One vector is turned by the same rotation once a tick. Each row is the vector after some number of ticks, and that number follows the row.
The counts run from 0 to 325.
[18, 61, -36, -9, -8, 7, 55, 25, 39, 12, -1, 8, 17, -16, -7, -22, 17, -29, -50, 3, -10, 7, 33, 41, 12, 22, 9, 50, -1, -1, -42, 33, 3, 6, -8, -6, 15, 20, 34, -19, 36, 24, -29, -51, 30, 40, 2, 37, 3, 1, 3, -31, -38, -34, -25, -24, -16, 38, 12, -2, -10, -13, -15] : 66
[-20, 23, -22, -43, -50, 5, 15, 50, 35, 30, 13, -34, 13, -9, -24, -27, 23, -31, -35, 17, 26, 34, 25, -1, -28, 11, 15, 10, -10, -63, 4, 51, -35, 12, 9, 23, -4, 9, 34, -27, -34, 9, -23, -55, -5, 27, -6, 23, 8, -10, 30, 34, 2, -29, -16, -12, -49, -6, -16, -17, 20, 10, -6] : 275
[-25, 9, -47, -42, 15, 29, -37, 14, 6, 19, -22, -22, 17, 9, -36, 6, -17, -26, -26, 8, -27, 38, 41, -23, -22, -41, -18, -8, -36, -21, 10, 21, 6, 20, 11, 75, 24, 22, 19, -8, -21, 24, 8, -4, -24, -31, -46, 34, 8, -10, 42, -44, 37, 0, -38, -23, -9, 22, 8, 13, -18, 13, 22] : 157
[-30, -4, 30, 26, -13, -11, -46, -11, -13, 28, 31, 28, -16, 19, 23, -6, -20, -12, 41, 26, 32, 11, 9, -53, 18, -39, 11, 6, 20, -31, 27, 45, 15, 0, -2, -11, -1, -13, -17, -20, 10, -32, 15, -14, 27, -5, -53, 15, 2, 4, -34, -40, 72, -4, 18, 13, 21, 55, -6, 10, 29, 10, -36] : 149
[-42, -17, -39, -20, -25, 7, -35, 16, 9, 43, -31, -11, 35, 27, -31, -26, 23, -45, -11, 21, 29, -3, 10, -30, 30, 21, -9, -4, 2, -20, 1, 68, -18, 8, -2, 28, 29, -25, -9, -19, -1, 29, 8, -3, 26, -28, -65, 47, 11, -2, -21, -56, 22, -36, -23, -8, 20, 25, 7, 6, 18, 10, 10] : 49
[7, 31, -22, -16, -40, 23, 14, 7, -20, -29, 21, -20, -5, 0, -13, -22, 27, -5, -52, 38, -25, 43, -23, -9, -22, -27, 31, 2, -21, -41, 66, 11, -12, 27, 63, 34, -14, 4, 18, 2, 1, -2, -14, -17, -26, -9, -29, 16, 9, 35, 19, 32, 53, -34, -40, 32, 23, 20, -41, 17, 16, -15, 20] : 59
[-26, 36, -26, 15, -5, 39, -11, -49, -31, 26, 7, -9, -17, -8, 34, 9, -24, -9, 30, -9, 0, 7, 16, 26, -34, -38, -15, 23, -8, 25, -5, -18, 14, 40, 29, 42, 3, 2, 28, 12, -53, 23, 9, 29, 17, -30, -41, 22, -14, -15, 31, 26, 13, -3, 13, -12, 27, 48, -19, 8, -28, -9, 71] : 236
[-12, 17, -8, -14, 7, 15, -26, -21, 1, -26, 17, -32, 17, 20, -10, -12, 5, 13, -21, 15, -33, 39, -16, -27, 49, -8, 33, -5, -8, 48, 8, -46, 54, 20, 31, 52, -16, -11, -34, -39, 27, 22, -52, 19, 14, -32, -34, -1, -5, 8, 0, -37, 26, -27, -5, 25, 40, 28, 14, -9, 1, -38, 26] : 191
[-51, -2, -14, -23, -14, 0, 14, 30, 35, -5, -13, -9, -28, 7, -26, -21, 30, -24, -41, 29, 44, 41, -2, -9, 18, 4, 21, 26, 2, -38, 36, 22, -19, 23, 41, 12, -13, -7, -3, 21, 16, 29, -14, -45, 21, 21, -17, 4, 25, 20, -3, 7, 8, -57, -53, 23, 46, 10, -7, 19, 49, -5, -20] : 168
[-44, 23, -11, 35, -23, -3, -36, -55, 17, 33, -12, 22, 15, -9, 39, -29, -1, -16, 62, 6, 15, -30, 0, 18, 4, 24, -21, 47, 5, 28, -21, 42, 12, 11, -5, 26, 21, -16, -2, 3, -28, 27, -2, 31, 35, -29, -35, 32, 4, -7, -12, -24, 4, -32, 1, -25, 58, 2, -6, -1, 15, 18, 56] : 128
[-39, 13, 8, 14, 11, 20, -25, -30, 40, 19, -9, 13, 22, 18, 40, 9, -28, 40, 14, 12, 1, 12, -17, 6, 59, -10, -20, 39, -1, 22, -42, -24, 30, -12, -36, 5, 6, -28, 24, -30, 40, 27, -43, 12, 29, -2, 6, 5, 33, 10, -36, -31, -9, -3, 46, -6, 53, 38, 34, 17, -22, -1, -1] : 325
[12, 43, -36, -9, 39, 8, 34, 16, -5, 10, 3, -20, 27, 22, -25, -31, -7, -81, -29, -15, -21, 10, 32, -22, 16, -13, 39, 1, 26, 15, 2, -19, 24, -8, 29, 19, -11, 12, -26, -76, 14, 1, -33, -2, 25, 0, -51, 9, -20, -41, 24, -47, -5, -37, 15, -3, -25, 23, -12, -18, -8, -31, -15] : 298
[-1, 57, 6, 27, -25, -30, 24, -50, 11, -22, 20, 45, 20, -16, 52, -31, -1, 8, 11, -5, -13, -2, -19, -10, -11, 26, 20, 92, 28, 47, -29, -11, 42, -31, 9, 5, -9, -6, 10, -26, 2, -5, -36, 0, -8, -10, 23, -3, 2, 23, -2, -15, -24, -38, 9, 1, 39, -12, -39, -6, -9, -8, 19] : 207
[-19, 34, 2, 33, -24, -13, -24, -62, 23, 16, 7, 37, 4, -11, 64, -28, -2, -4, 60, 7, -1, -22, 9, 18, -5, 21, -17, 66, -4, 35, -23, 42, 27, 12, 1, 27, 19, -4, -15, 6, -41, 9, -13, 17, 20, -29, -17, 28, 8, 6, -11, -17, 4, -32, 9, -32, 56, -12, -22, -10, 30, 13, 41] : 129
[-23, 7, -8, 13, -9, -9, -46, 6, 56, -28, -23, 27, -33, -11, -18, 2, 19, -12, -12, 28, -14, 34, 31, 4, -7, 8, -17, 39, -64, -24, -23, -8, 23, 18, -15, 15, 6, 1, 37, 16, 4, 1, -45, -76, 7, -11, 25, 26, 0, 2, -21, -46, 26, -22, -67, -36, 15, 5, 29, 22, 13, -12, 13] : 35
[-59, -23, -27, -5, 24, 15, -15, 14, 29, 35, -28, 1, 3, 7, -5, 7, 4, -19, -8, 8, 56, 13, -10, -23, 49, -2, 8, 31, 14, -25, -5, -63, 8, -24, 9, -18, -18, -48, 34, -3, 51, 21, -31, -31, 13, 8, 12, 2, 34, -17, -31, 0, -30, -25, 13, 4, 34, 56, 30, 42, -4, -2, 4] : 322
[-40, -13, 14, 34, -56, -2, -7, -37, -18, 21, 25, 11, -13, 7, 33, -14, 1, -15, 38, 1, 50, -6, 4, 0, -34, -4, -15, 36, 24, -35, 7, 34, -46, 21, 12, -39, -20, -22, 19, 22, -18, -27, 17, -45, -1, -5, -36, 32, -8, 39, -44, 18, 33, -12, -2, -32, 33, 34, -56, 16, 33, -21, 8] : 29
[-32, 22, -47, -32, -53, 2, 21, 58, 24, 35, -2, -26, 9, 3, -29, -19, 29, -47, -56, 18, 24, 28, 21, 1, -29, 17, 13, 12, -5, -52, -5, 44, -39, 10, -4, 25, -7, 3, 39, -31, -25, 33, -15, -48, 10, 16, -12, 28, 8, -2, 24, 7, 4, -35, -36, -19, -26, 3, -8, -3, -1, 14, 14] : 276
[-12, 4, -48, 15, -30, 20, 2, -29, 6, 40, 16, 0, 15, 10, 34, -20, 20, -51, -29, 18, 25, -4, 18, 26, 17, 28, -6, 30, 8, 25, -6, 44, -13, 31, -16, 4, -15, 27, 30, -39, 26, 32, 5, -6, 2, 17, -31, 39, 3, 31, -35, -49, 35, -26, -29, -31, 43, 34, -32, 17, 5, -13, 40] : 280
[-33, -2, -37, 11, 17, 33, -27, -4, 9, 13, -57, 4, 13, 27, -11, 23, -28, -5, -24, -4, -43, 11, -3, 13, -34, -31, -44, 10, -24, -34, -16, -47, -12, -10, -18, 19, 17, -46, 51, 1, -2, 2, -29, -4, -11, -37, -20, 24, 17, -5, -8, -8, -6, -19, 10, -45, -5, 39, 6, 59, -52, -14, 36] : 4
[1, 34, 3, -51, -43, 5, 20, 38, 34, 22, 22, -41, 20, -4, -15, -33, 18, -12, -22, 20, 15, 24, 20, 0, -20, -4, 18, 12, -22, -66, 8, 57, -34, 22, 11, 15, -8, 11, 35, -22, -37, 0, -29, -52, -7, 28, -12, 23, -4, 3, 22, 53, 14, -14, 3, -15, -43, -15, -25, -25, 30, 6, -20] : 274
[-15, 32, -2, -62, 14, -12, 9, -6, 34, 7, 6, -9, 74, -18, 10, -39, -6, 23, 4, 15, 5, 21, -3, -36, 23, 6, 12, 64, 8, -33, -1, 37, 16, -51, 15, 34, 14, -2, 15, -12, -7, 13, -28, -1, -56, 3, 6, 11, 54, 1, 27, 15, -43, -22, 4, 3, 20, -15, -20, 1, 24, 40, -16] : 306
[10, 21, 10, -62, 18, -8, -6, 15, 30, 3, 6, -9, 70, 13, -26, -6, -21, 28, -35, 9, -26, 35, -8, -52, -2, -30, -4, 29, -9, -54, -5, 10, 2, -50, -20, 7, 1, -10, 28, -38, 18, -10, -39, -33, -67, 5, 2, 10, 41, 23, 7, -12, -8, -7, 17, 4, -28, 11, -13, 19, -4, 19, -60] : 77
[-34, 1, -19, 11, 28, 3, 28, 21, 28, 1, -24, 2, -1, 2, -23, -16, 7, -31, -25, 0, 29, 9, -2, -12, 19, -1, 5, 35, 26, -52, 7, -70, -7, -24, 33, -40, -11, -52, 24, -1, 35, -16, -50, -60, -2, 14, 12, -5, 26, -18, -22, 14, -55, -39, 5, -6, 1, 36, 1, 48, 0, -34, -25] : 320
[-21, 18, 57, -8, -28, -27, -47, -8, 8, 8, 21, 35, 17, 19, -1, -9, -23, 31, 31, 23, 5, 22, -5, -54, 0, -42, -4, 27, 5, -52, 3, 83, 3, -11, -20, -4, 14, -25, -12, -2, -10, -26, 2, -25, 12, -3, -30, 15, 14, 22, -21, -30, 55, -3, 22, 14, 14, 23, 9, -5, 33, 28, -55] : 151
[-16, 10, -24, -26, 23, 8, -27, -9, 12, -23, 3, -20, 9, 10, -33, -6, 7, -6, -18, 15, -15, 45, 3, -43, 52, 1, 33, 2, -14, 40, -3, -59, 61, 1, 27, 52, -17, -8, -17, -40, 33, 26, -47, -4, 11, -32, -14, 3, 0, -4, 8, -55, 14, -23, -22, 19, 33, 19, 21, -9, -2, -39, 19] : 190
[-7, 44, 10, -16, 26, -30, 50, -2, -4, -30, 17, -5, 27, -2, -26, -39, -3, -6, 8, -25, 3, 22, 3, -28, -4, -10, 36, 53, 42, 9, -14, -18, 30, -15, 71, 16, -10, -33, -50, 3, -12, -6, -30, -14, 23, -9, -25, -5, -8, -4, 24, 1, -59, -47, 9, 8, 13, -5, -25, -23, 7, -47, -42] : 88
[-48, -20, -46, -20, -20, 1, -36, 36, 9, 46, -26, -21, 27, 18, -54, -18, 25, -55, -14, 10, 29, 2, 16, -46, 10, 18, 3, -14, 6, -44, 8, 63, -21, 2, -5, 22, 21, -24, -9, -27, -4, 20, 11, -24, 27, -17, -60, 45, 10, -26, -12, -39, 25, -30, -23, -9, -4, 22, 5, 7, 21, 4, 2] : 48
[-12, 45, 6, -38, -31, 5, 8, 5, 41, 20, 50, -3, 6, -4, 27, -4, -19, 28, -35, 12, -2, 54, 29, 10, 4, -9, 16, 54, -19, 23, -43, 33, 26, 20, -46, 29, -14, 39, 41, -53, 11, 35, -34, -8, 10, 40, 19, 8, 12, 35, 20, -29, 13, 1, 2, -12, 0, 17, 9, -20, -5, 17, -12] : 174
[5, 37, -48, 19, 28, 9, 43, 13, 30, 11, 10, 15, -10, -5, 8, -29, 13, -84, -53, 7, -3, 20, 38, 22, 23, 7, 24, 34, 12, 13, -8, -14, 19, 7, -4, -6, -3, 32, 23, -43, 56, 15, -40, -35, 19, 34, -6, 13, -5, -17, -4, -55, -13, -54, -32, -26, -7, 26, -8, 13, 0, -19, -25] : 68
[-27, 54, 4, -23, -23, 23, 25, -16, 58, 19, 8, -12, 31, -8, 47, -12, -24, 48, -3, 8, -16, 28, -7, 41, 21, 1, -7, 57, -7, 29, -43, -3, 16, 8, -18, 33, 6, -8, 36, -28, -15, 52, -50, 27, 12, 23, 21, -3, 31, 16, 11, 28, -37, -20, 42, -11, 24, -1, 13, -8, -20, 16, 22] : 97
[-36, 14, -9, -11, -6, -3, -14, 22, 22, 6, -43, 20, 17, 16, -21, 19, -23, 15, -26, -2, -36, 31, -12, -24, -54, -39, -25, 35, -15, -57, -23, -28, -11, -36, -26, 8, 10, -58, 45, -1, -29, -8, -41, -30, -8, -23, 14, 14, 25, -3, 3, 4, -18, -15, 21, -17, -33, 9, 25, 50, -54, 15, -7] : 2
[-11, 44, -11, 16, -20, -16, 22, -56, 5, 3, 32, 38, 27, -22, 58, -16, 1, 1, 20, -2, 11, -9, -14, -6, 8, 29, 23, 92, 32, 53, -49, 1, 37, -29, 8, 3, -8, 0, 11, -29, 5, 14, -19, 16, -5, -6, 11, 14, 3, 19, -9, -18, -27, -40, 7, 0, 53, 2, -29, -11, -9, -7, 29] : 206
[-22, 50, 9, -8, -10, 18, -3, -5, 53, 35, 25, -10, 1, -9, 36, -15, -23, -16, 27, -4, -19, 13, 41, 47, -35, -20, -28, 26, -33, 3, -18, 12, 0, 29, -23, 45, 5, 26, 28, -29, -73, 7, -39, 1, 6, 8, -9, 13, 1, -28, 34, 19, 9, -8, 26, -65, -25, -31, -15, -19, 14, 11, 25] : 22
[-11, 30, 46, -28, -20, -20, -34, 3, 20, -1, 2, 30, 32, 10, -10, -21, -19, 44, 16, 22, -12, 25, -8, -43, -12, -32, -20, 31, -19, -60, -3, 89, -5, -12, -28, 10, 30, -25, -14, 3, -15, -21, -13, -25, -2, -12, -22, 28, 27, 32, -17, -26, 37, -12, 8, 3, 3, 5, 7, 7, 28, 24, -61] : 152
[17, 0, -24, -49, -14, 23, -23, 6, -18, 10, 4, -37, 38, -11, -29, 9, 9, 46, -33, 43, 0, 33, -15, -37, 30, -20, 14, -12, -21, -30, -5, 8, 15, -1, 8, 17, 5, -3, 40, -11, 50, 14, 1, -31, -16, -3, -22, 48, 17, 27, -22, -6, 41, 21, 1, 26, 6, 98, 22, 18, -13, 0, 9] : 291
[18, 30, 33, -28, -15, 18, 8, -24, -5, -6, 45, -55, 54, 4, 14, -38, -14, 50, 7, 15, -31, 20, -22, -13, 44, -23, 34, -4, 7, 11, 24, -12, 27, 17, 41, 19, -25, 8, -19, -47, 0, -13, -46, 13, 4, -1, -38, 4, -2, 18, 1, 33, 20, -8, 59, 18, 19, 35, -25, -34, 19, -30, -5] : 194
